Each row is where one point has got to under a steady rotation. How many ticks took it there?
The counts run from 0 to 434.
[ 51  -4 -13   7 -20 -14  19   1 -14  12  -4  19  24  22  20  20 -35 -25
   1  36   6  -9  12  -1  -2  14   5  -7 -27 -15 -15  -6  17   6 -24  20
  15  22   7 -34  37 -10  41  22   7 -37 -31]
257
[ 12  30   5   3  -1  32  13  22  21 -12  -4  33  17  -2  49  27  -6   4
 -16   5 -34   6 -35  16  -4 -28 -43   8  14  20 -20  13   5 -20 -11 -12
 -27   0  -8  -2  11 -12  49   7 -19  34 -14]
193
[  5  21   3  -1  -4   8  24  14  22 -10 -13  26 -22   1 -14  29 -34 -15
  49   9  -6  -8   4  13   7 -25  -4  18  -3   6 -38  19  24 -19 -19  31
  11   8   3 -40 -14   4   5 -25  23 -57 -15]
26
[ 43 -12  12 -13  -9  25 -39  17  31  -2 -31 -19 -25  10 -12   5 -25  23
  -7  49  12  -1  -5  30 -13  15  28 -23  20 -14 -15   6   6 -15  21  -5
 -30   1   1 -11 -10  -7  18  22  37  -9 -27]
92
[ 18  -1  18 -22  24  12  -5  -5   5  14  -8   5  -7 -29  42  -7  31  10
 -18 -24 -32  -8  22  12 -10  15   3  -6  38  -7 -16  13 -16 -11  18   1
 -20   1 -37  -5  28 -40  28  44   8  31  11]
83
[-43  -3 -22  19   1  11 -24 -12   3 -22   8 -28  24  -7  19  32 -22  -8
 -16   2  13 -16  20  30  -9  31  -8  -1  -2 -27  -1 -32  16  28  30   5
 -15 -27  57   9 -20  -5  20 -10   9  -8  29]
224
[ 14  -5  11 -21  16  14   3  10  19  14  -9  20 -13 -27  42  -6  24  14
 -17 -28 -36  12  -9   4  -3 -10  -6   3  50   3 -19  31 -13 -12   9   3
 -31  -5 -18  -1  28 -33  32  32  -1  37  -2]
81
[ 24 -17 -26  -4  -6 -10  19  31 -33  13 -27 -24   7 -19  31  -7  -5  13
  -9  -6  10  29  21 -31  28  -7  -8 -20  -4  -9 -13 -23  -8  -2  13  35
   4  -5  -1  38   0   7   0  42 -34 -36  -3]
120
[  1  18  -8  -4  -1  38   3  17  -3 -14 -15 -25  13 -40  11  -9  -2  -2
   6   1 -35   2  31 -12 -24 -38 -30  27  27   8 -14 -17  26 -13 -12  26
  40 -16 -12 -33 -38  11  -8   0  -5 -10  25]
184
[ -4 -17  19   9 -15 -40  28  28 -31  20  35  21  -3   3  42 -32   4 -12
  -5 -54 -13   6  21 -47 -12 -19 -11   6  -9   0  14   1   8   5  17   6
   1   2  -5  -3 -14  11   3   1 -25 -16 -18]
283
[-23 -40 -31 -17   9 -23  -8  -6 -18   0 -10 -13  -8 -24 -21  23  17 -11
  31 -11  22  -6  45  -3  -2  25 -18 -30   7 -17 -13 -21  32   6  22  53
  -9 -14  10  13   1  13 -35  -8  15 -28  14]
386
[ 19 -41  -4  12 -43 -14 -31   2   8  11   5 -10   9   3  16   1   7  13
 -22   5 -31  18  -7   3 -26  12   3  10  14 -29  40  11  31  48  11  20
 -20 -26   0  -7 -15  -6   6  14   4  56 -27]
216
[ 21  -1 -24   5  35  24   2  -6 -20  16   3  -3  10 -21  -6  -7  -1  -9
  19   3   2 -35  69 -20 -45   9  17   0  11 -15 -23   7  -7  -4 -12  11
  27  21   0 -24   9 -18   9   6  -9 -49  -3]
135
[ 10  10   8 -13  18  35 -23 -22  15  13 -10 -24 -20 -13  20  19  21  26
  -2   7 -12 -24  43  37   0  45  14   1  11 -20 -12   2 -18 -21  32  -7
 -23   6 -23 -15   9 -28   2  40  22 -17   6]
87
[ 22   6  13 -12  -1   5  12  -5  -7  32  14  43  24   4  36  14  21   1
  30 -10 -39  -7  18  -9  17 -22 -40  -4  -8  20 -11 -12  32 -11  -2  31
   3   8 -60 -20  20   6 -14   8   5  19 -12]
34
[ 20 -24  -1   0   3 -19  19  19 -26  17  17  -5   7  11  43 -14  -5 -15
 -35 -26 -26  11   7 -41 -23   0 -25  13 -20 -15  50  24  15 -18   8  14
  -6  25 -17  -8 -18  29  -3  14 -43   0  13]
169
[  5  -2  -8  17  -1  12 -15  -7 -12  11   7 -10 -15 -28 -18 -19  10  17
  23  -1   7 -14  57   5 -43  -5  23  13  22 -12 -38  13  -3  21   4 -12
   1  -5   9 -22  14 -31  13   1  18 -48 -46]
249
[ 15  18  12  -5   0  11   7 -11  -3  27  18  49  19  10  38  22  25   2
  28 -12 -38 -17  28  -5  21  -5 -40  -4 -16  18  -8 -18  27  -8  10  24
  -1   8 -53 -20  13   5 -11   6   1  15  -8]
35
[ -8 -13  21 -37 -14   2  -5  12 -19 -22  17  11 -20 -16  -2  -2  36 -15
  -1  -9  -3 -17  25 -12 -34  12 -48 -25  15   6  -3  -9  45 -42   8 -10
 -10  -5 -16 -38 -18  25  -6 -11   6 -16 -12]
434
[-16  -7   4 -12 -20  11  13  38  13 -18 -24   1   9 -22  26   4 -24 -20
 -24  -8   8   1 -15   0   7 -15  -7 -11  36   2 -28 -30   3  -2   9  10
  16 -33  47  -4 -37  -9  47   9  -3 -16  25]
345
[-12 -11 -22  -6   5  35 -18  29  26  -9 -11 -30  11  -8  28  12 -53  -1
 -36  17  12  -2 -19  -5  -1  -4  -2 -16  25   4 -15 -36  13   2  18  20
   7 -19  52  -4 -23   9  29   4  -1  -8  43]
342
[ 38   8  19 -22  -3  18 -26   8   4 -11 -24 -41  -6   7  21   4 -12  11
 -34  47  -3   9   5  27 -18  27  -9 -15  -2 -18  -1  -3  23 -41  20 -11
 -23  14 -18 -22   7  12   6  38  28  -7   6]
206
[ 21  -2 -14  11 -17  -7  31  22 -30  15 -22  -6   9  -2  42   7  -2  13
   3 -13   4  12  26 -20  34   3  -7  -8 -16 -12  -9 -23 -27  -7  19  15
  -6  -3   2  40 -12  -2   6  39 -42 -49 -17]
122
[  2 -22  31 -30 -31 -19   0  14  -7  -1  22  -3 -38   0   9 -22  17 -20
 -11 -25  -7  -8  16 -20 -14  20 -14   2   8  -5  24   2  37 -30  23  -3
   3   0  -9 -55 -32  27 -14   2  11 -33   7]
49
[  0 -34  37   9 -17 -14 -27  10  15  13   4  -8  11  -9  31  -5   8  -4
 -16 -36 -30 -16  28   0 -16   2  16  10  14 -26  32 -17   6  24  40  18
   4 -22 -15  -2 -53 -11   3   6  12  48  15]
333
[ 14 -10 -26  14  -9 -12  11  31 -20  19   9 -21 -13  19  26 -12 -32  26
  -2   5  21  34   1 -30  20 -17  -6 -15 -32   1  -5 -11   9   0  28  16
 -22   1  19  18   9  33  -9  17 -23 -58 -20]
5
[ 29   0 -46  -2  12  22  13   0  -6   5  -8   6  -6   6 -15  33 -31  -7
  25  34   5 -16  16  -3 -18  13   3   5  -8 -15 -21  29   5 -13 -30  25
   4  27  21 -33  11   5   9  -3  -6 -72 -17]
139
[ 32 -27 -32   9 -33   2  -8 -17   1  17   4  32   5  24  13  50  -2 -10
   5  22  -1 -28  11   4  16  51  13  -6 -11 -30  16   8  -6  26  -6  22
 -12   5  18 -20   4 -19  26  15  -9 -24 -33]
374
[ -2  30 -38   7 -21  63  11  15  13  -9   1   3   1  -5  30  37  -2  13
  -4  21 -40  11 -21   9  18 -15 -47  24   7  16  -8   6  15 -14 -16  13
  -2  -7   7 -26 -14  13  12  10 -24 -14   0]
189
[  4 -29 -45 -10   6 -11   1  25 -16   7 -18 -15  -8   4   3  21 -19  12
  13  14  29  24   2 -22  20   0 -22 -41 -16  -7 -11 -23  25  -8  17  48
 -22  -2  15  30   5  38 -21   6 -12 -37   3]
390
[-10 -10  -1 -10 -12  18   0  39  20 -21 -24 -11  13 -17  28   4 -40 -14
 -29   4  10  -3 -15  -5   5 -17  -5 -17  33   5 -25 -34   8  -6  10  10
  14 -29  50  -5 -31  -3  49   9  -1 -13  28]
344
[ 59 -27  -2 -17 -16  15 -21  19  -6  18 -17  -8 -12 -18 -10 -26   5  19
   1  28   5   2  26 -15 -29  -2  27 -27  42  -8 -24  -4   7   1  -2   6
   5   2  -5 -25  17 -19  21  29  14 -10 -47]
367
[ 23 -10  14  -6 -10 -32  26  -2 -11  -1 -23  57  16  -5  -2  36  17 -26
  45  -8 -20 -16  20   0  -5 -17 -23  -4  -7 -10 -17  11  22  -2 -21  47
   3   5 -39  -2   0 -12   4  -7   5  14 -37]
147
[-19  11  16 -18  12  24 -17 -18   5 -11  14  -3 -27 -33  13   3  50  14
  -7 -10 -29 -12  24  32 -35  26 -26  12  25  -5 -10  31  16 -20  21 -20
 -39  -1 -29 -26  20 -19   6  11  23  11   4]
200
[ 15   9  12 -10  19  31 -19 -18   9  11  -8 -16 -13 -22  30   9  31  19
  -4  -5 -19 -23  45  38   0  40  10  -2  18 -15 -13  -1 -19 -22  33  -6
 -20   7 -29 -13  12 -33   4  41  20 -10  17]
86
[ 21  -3  30 -46 -20   9 -10   4  -2   0   7 -15 -27   2  28  -6  18  -9
 -25   4  -5  -7  19   4   3  37 -22 -16   1  -7   6 -18  29 -46  22  -3
   0   8 -23 -52  -5  20  -3  29  20 -28  24]
321
[ -7   3 -30   8 -31  -8  30  -1 -26   3 -17 -20  -8 -37  41   3  23  12
  -4 -26 -18  33  15   0  32   5 -18  20   3 -10 -11  -5 -10  16  12  32
  -4 -27   2  20  18 -19   7  46 -19 -40  -2]
236
